(in the rows, 128 means zero)
One turn or mirror swaps these rows in pairs. Which row does each one swap with?
vav: [132 138 102  98 142 158  96 146  82 125 144 121 141 114 117 123 130 127
 114 123 133 131]
Kanid: [126 145 108  88 123 170 103 160 119 148 158 117 149 115 115 136 139 113
  98  91 122 147]
dipaf: [135 146 127 119 140 149 133 156 151 131 143 138 123 110 128 149 141 142
 109 115 131 144]
Reveg: [127 149 128 113 121 119 119 149 102 127 139 129 152 105 137 140 130 119
 147 124 107 160]
venu: [106 146 105 108 145 134 115 164 120 144 145 138 146 109 109 148 134 169
 136 112 131 160]
lib: [138 146 110 111 150 116 126 138 111 165 153 128 132 126 102 127 128 125
 132 128 127 159]
Bura: [134 151 128 126 138 149 128 157 153 132 137 139 120 110 128 145 139 135
 112 116 135 144]
tiz: [117 138 109 106 118 157 120 160 100 172 136 134 142 123 124 124 138 124
 109 134 102 127]
Vavi: [142 148 117 105 127 120  89 166 135 156 157 130 154 118  94 148 110 114
 127 123 103 151]
repof: [110 153 125 132 140 145  93 170 125 144 127 130 131 142 101 156 141 116
 139 118 114 127]
Sisag: [111 137 117 108 117 154 117 164  94 174 132 124 142 122 124 127 140 124
 103 128  98 134]
fuge: [114 150 128 129 145 148  89 177 116 151 124 137 130 139 101 153 139 117
 138 115 121 126]
vorir: [136 142 105 101 138 160 101 156  80 125 137 118 144 114 121 126 126 128
 119 124 138 128]
zab: [135 142 105 102 138 162  96 153  77 127 133 123 144 112 118 128 124 133
 120 126 137 133]
Dif: [128 141 136 110 133 140  84 175 107 156 125 108 114 106 131 149 142 139
 122 124 107 144]
Fudif: [145 143 119 117 147 119 128 136 115 157 149 128 131 120  99 125 123 129
 129 127 127 160]
borek: [138 151 121 101 124 126  91 168 134 156 160 132 154 115  96 147 111 113
 129 126 105 156]
dogek: [106 146 108 118 147 136 114 168 123 144 138 131 140 105 110 143 123 167
 132 105 128 165]
Pofi: [123 152 124 115 118 115 113 141 109 137 142 138 157 116 133 134 126 118
 143 127 104 158]
zek: [134 147 126 122 143 146 133 160 152 125 141 139 119 112 120 143 132 136
 114 118 130 136]
Gedum: [126 146 132 110 122 122 108 141 101 130 136 133 155 101 132 138 124 111
 141 126 109 161]
Deriv: [112 156 129 130 143 150  93 173 118 143 123 135 127 139 102 150 150 114
 130 110 119 127]
Pak: [134 150 129 125 139 146 131 158 151 129 134 136 122 111 128 148 139 134
 109 120 131 143]
bov: [125 151 125 111 118 115 112 141 109 131 138 132 156 106 132 134 124 114
 141 126 103 154]
beviz: [108 149 131 135 141 148  91 171 126 145 125 129 128 134 103 156 144 119
 134 118 118 124]
pav: [139 143 113 114 153 120 126 141 113 161 155 128 139 119  97 122 120 139
 130 130 126 159]
valip: [142 151 121 105 126 130  88 161 135 152 164 129 151 113  93 149 110 110
 128 119 107 155]
teku: [131 142 109  93 122 165 106 161 120 152 155 109 145 116 114 132 139 115
  97  87 121 151]
fabis: [129 139 109  89 122 170 109 159 122 151 154 112 143 114 115 131 142 115
 101  92 123 145]
Fofa: [114 134 116 110 118 152 123 162  97 168 127 136 144 119 126 123 142 127
 107 128 104 130]
bivu: [116 151 124 131 147 137  94 176 121 146 131 133 132 143  98 156 139 114
 134 112 116 127]
gukim: [103 147 109 115 143 134 116 166 126 141 135 131 143 112 108 145 125 166
 140 104 131 155]
Ruz: [112 151 125 133 142 149  93 177 120 145 132 133 127 140  99 154 145 118
 134 116 126 122]
tov: [125 137 140 117 137 146  90 175 107 151 131 118 112 104 131 151 138 144
 113 127 105 147]
bof: [110 135 116 108 119 156 118 169  93 165 134 133 148 127 120 123 143 123
 106 126 106 126]
Nedir: [129 158 132 115 116 121 121 142 110 132 138 127 153 108 131 130 128 117
 141 123 101 157]
digal: [143 153 117 112 124 126  90 165 133 153 159 133 154 116  92 143 113 112
 129 123 105 153]
Gid: [132 149 123 120 147 152 127 156 150 130 140 137 121 114 132 136 139 135
 104 119 136 141]
sumul: [119 133 136 115 138 149  89 177 105 154 132 113 119 103 121 152 138 147
 118 127 100 149]
Masuz: [133 155 134 112 124 114 112 143 116 136 142 129 157 112 138 136 124 118
 140 125 110 154]
Met: [114 150 100 114 141 135 112 172 126 137 144 136 144 111 116 137 126 170
 137 102 132 153]
dip: [137 148 130 116 140 157 128 154 152 132 137 141 126 111 129 140 142 138
 105 114 129 139]
zut: [132 133 106  93 139 159 100 147  84 134 140 118 140 121 118 126 127 128
 111 129 139 129]
Labus: [129 138 102  93 121 165 103 159 119 149 164 116 148 116 116 135 145 118
  97  91 120 148]
gib: [131 140 105  89 125 172 103 158 119 150 158 116 141 119 113 134 139 120
 100  89 123 154]
Gog: [105 139 109 117 144 137 106 167 123 140 141 132 141 106 105 139 129 169
 136 102 132 154]
Puvis: [142 149 118 105 123 129  88 159 138 157 154 127 155 113  95 145 109 109
 133 122 110 152]
tupe: [112 148 129 133 148 153  92 176 118 143 129 137 130 139 100 150 145 121
 134 116 122 126]
Fuv: [124 131 129 114 136 146  85 171 104 162 126 115 112 103 131 152 132 140
 121 123 106 151]
Pepa: [129 148 122 129 148 150 125 157 150 129 140 137 122 112 126 143 139 138
 107 115 137 140]
lof: [141 138 115 116 150 117 127 138 108 159 147 130 131 121  95 124 128 134
 133 127 126 155]
sut: [133 144 104 101 145 157 100 158  81 128 142 120 144 117 111 119 125 127
 113 125 137 125]
sose: [128 134 103 103 136 160 102 146  79 120 143 125 147 111 112 132 124 129
 115 123 134 134]
nizi: [131 139 105 104 136 161  97 151  81 128 141 118 147 128 119 129 127 132
 115 117 134 123]
Mil: [132 141 105  93 122 167 104 160 122 152 157 119 148 114 116 135 138 121
 100  84 124 150]
Rivik: [128 156 129 114 119 122 115 147 105 129 140 128 157 106 135 135 130 118
 151 126 107 154]
nat: [130 138 108  91 126 169 106 154 122 152 155 116 147 117 116 131 142 121
  97  86 119 147]
Fimir: [143 151 119 108 124 128  91 168 135 154 162 130 157 114  91 140 114 116
 127 123 104 150]
vukos: [121 134 137 118 131 138  87 175 112 154 126 114 117  98 128 152 135 145
 112 120 106 147]
Rizef: [142 147 123 103 125 126  89 165 136 157 161 127 154 114  92 148 115 113
 129 120 106 150]

Gedum is swapped with sose
Pofi is swapped with zut
Pepa is swapped with beviz
Gog is swapped with vukos
vav is swapped with bov
zek is swapped with Deriv
digal is swapped with fabis
Sisag is swapped with pav

One turn or mirror swaps these rows in pairs. Which row does each one swap with?
lup: [153 129 148 144 128 115 138 148 134 107 159 132 127 107 114 113 150 112
 129 146 141]
rukil: [129 119 153 134 139 113 144 133 116 110 139 126 142 128 150 113 141 128
 124 176 150]
bes: [124 119 149 126 131 120 149 138 113  98 135 128 146 127 149 115 149 131
 126 172 144]
tibod: [126 114 152 139 127 124 143 135 115 109 134 126 142 124 150 116 143 133
 123 181 153]
Suta: [151 133 160 113 127 138 118 107 137  95 136 131 140 121 121 124 144 105
 152 156 123]
Tiga: [147 128 157 132 111 145 120 138 136 138 125 131 121 120 139  97 141 130
 132 117 135]
sud: [121 132 122 137 134 158 124 116 118 127 132 107 142 126 137 105 128 114
 108 143 116]
Sez: [154 100 162 115 114 123 140 128 141 119 144 142 136 117 139 115 132 144
 146 147 116]
bam: [114 131 121 141 132 161 133 125 118 122 126 109 147 121 131 111 135 117
 112 142 122]
vosur: [153 115 168 119 127 120 112 135 128 108 148 137 117 126 136 128 167 127
 132 162 125]
Nisis: [133 140 140 108 116 117 115 115 133 107 133 147 132 127 124 131 148 147
 111 166 134]
maf: [155 129 148 124 116 155 119 130 152 123 142 113 144 100 114 122 128 106
 137 149 115]
dadu: [160 110 159 146 114 135 121 143 147 129 129 127 140 127 121 139 132 120
 110 163 136]
bodo: [116 128 121 140 132 158 129 119 119 126 131 108 144 125 138 101 135 113
 108 143 119]
sav: [142 110 122 141 106 152 138 115 123 138 130 142 132 107 108 109 131 136
 122 144 124]
Bos: [144 133 146 117 123 117 113 123 130 105 133 153 133 139 130 125 144 149
 103 165 136]
fetuk: [159 127 152 119 133 141 114 115 130 105 127 135 146 123 120 124 149  99
 154 153 113]
peg: [108 114 136 143 114 119 108 129 146 121 130 141 137 115 131 121 123 134
 147 151 107]
Lun: [125 121 121 117 113 124 116 115 142 130 142 125 124 137 138 124 161  96
 121 132 118]
Nunu: [150 126 142 112 118 121 116 115 131 111 130 152 139 128 118 135 145 144
 103 162 136]
timab: [128 119 155 136 139 120 146 133 116 102 137 125 144 131 146 109 147 131
 119 174 146]
kul: [127 121 153 142 129 115 145 142 107  99 140 126 143 121 143 110 153 128
 129 164 148]
fal: [145 143 142 108 120 121 112 107 129 108 133 141 132 126 119 129 151 141
 105 157 137]
Bugev: [146 135 146 121 113 150 115 132 154 123 142 114 151  97 115 123 122 106
 128 146 114]
simek: [124 116 136 137 125 121 107 129 148 124 130 145 142 112 137 122 132 141
 154 150 103]
vesur: [151  97 137 135 115 148 149 109 116 132 134 145 133 112 111 108 138 128
 127 140 130]
Pobad: [145 137 138 111 127 119 113 120 124 107 138 149 130 132 123 127 138 151
 104 159 132]
pep: [140 141 152 144 128 126 132 146 132 107 146 135 132  90 106 112 143 117
 127 140 142]
Beso: [149  95 126 149 106 143 149 121 118 131 133 142 124 118 118 114 134 122
 128 146 114]
Tev: [119 133 129 138 133 162 131 122 118 118 138 105 138 130 138 108 130 113
 112 130 119]
Zaz: [150 105 156 122 111 126 139 132 146 124 142 139 130 112 138 112 128 146
 155 149 120]
duliv: [163 108 157 140 120 139 116 143 145 131 130 127 143 125 120 144 137 122
 117 164 133]
pap: [117 133 127 143 127 160 132 118 119 118 131 100 138 130 128 114 131 115
 113 143 120]
Rav: [132 120 121 122 112 120 107 128 143 132 143 128 124 126 142 116 162 102
 119 125 123]
kefi: [118 113 131 138 110 124 109 118 150 120 136 134 135 114 140 123 128 134
 152 152 100]
Dorod: [148 130 143 120 112 150 109 134 152 125 142 114 148  94 122 119 133 107
 133 149 108]
bovu: [123 116 118 116 119 123 109 122 135 142 144 129 129 130 136 121 159  94
 122 138 129]
leso: [110 127 118 131 130 159 133 124 120 117 132 107 148 124 136 112 135 113
 109 138 112]
losu: [120 114 140 123 122 157  99 115 141 144 135 129 131 113 121 127 144 130
 120 135 107]
futi: [144 130 138 153 123 119 125 154 135 108 153 126 130  91 115 112 145 119
 121 147 129]
Giru: [128 118 148 138 137 120 152 141 110 101 134 125 140 132 148 113 150 128
 128 166 145]
fazok: [123 113 120 125 111 113 112 114 142 135 143 126 123 131 142 124 160 108
 119 137 121]
febuv: [125 121 121 121 116 133 106 119 140 139 137 129 130 135 139 113 158  93
 117 133 129]
vapu: [118 121 121 145 126 160 134 118 112 121 132 111 152 124 125 114 132 115
 111 135 116]
tolu: [154 103 157 120 106 123 142 128 138 121 142 144 134 117 147 109 130 138
 150 152 120]
Tifig: [153 130 155 119 124 140 117 110 123  97 130 134 134 128 115 118 143  97
 153 152 120]
pudap: [119 120 154 139 128 120 148 135 114 107 134 120 135 130 147 113 147 132
 132 173 150]
dil: [149 128 153 127 117 145 113 143 136 140 127 132 123 120 143 102 145 136
 137 117 131]

tibod is swapped with Tev
peg is swapped with Tifig
febuv is swapped with Bos
vosur is swapped with losu
fazok is swapped with fal
Pobad is swapped with bovu

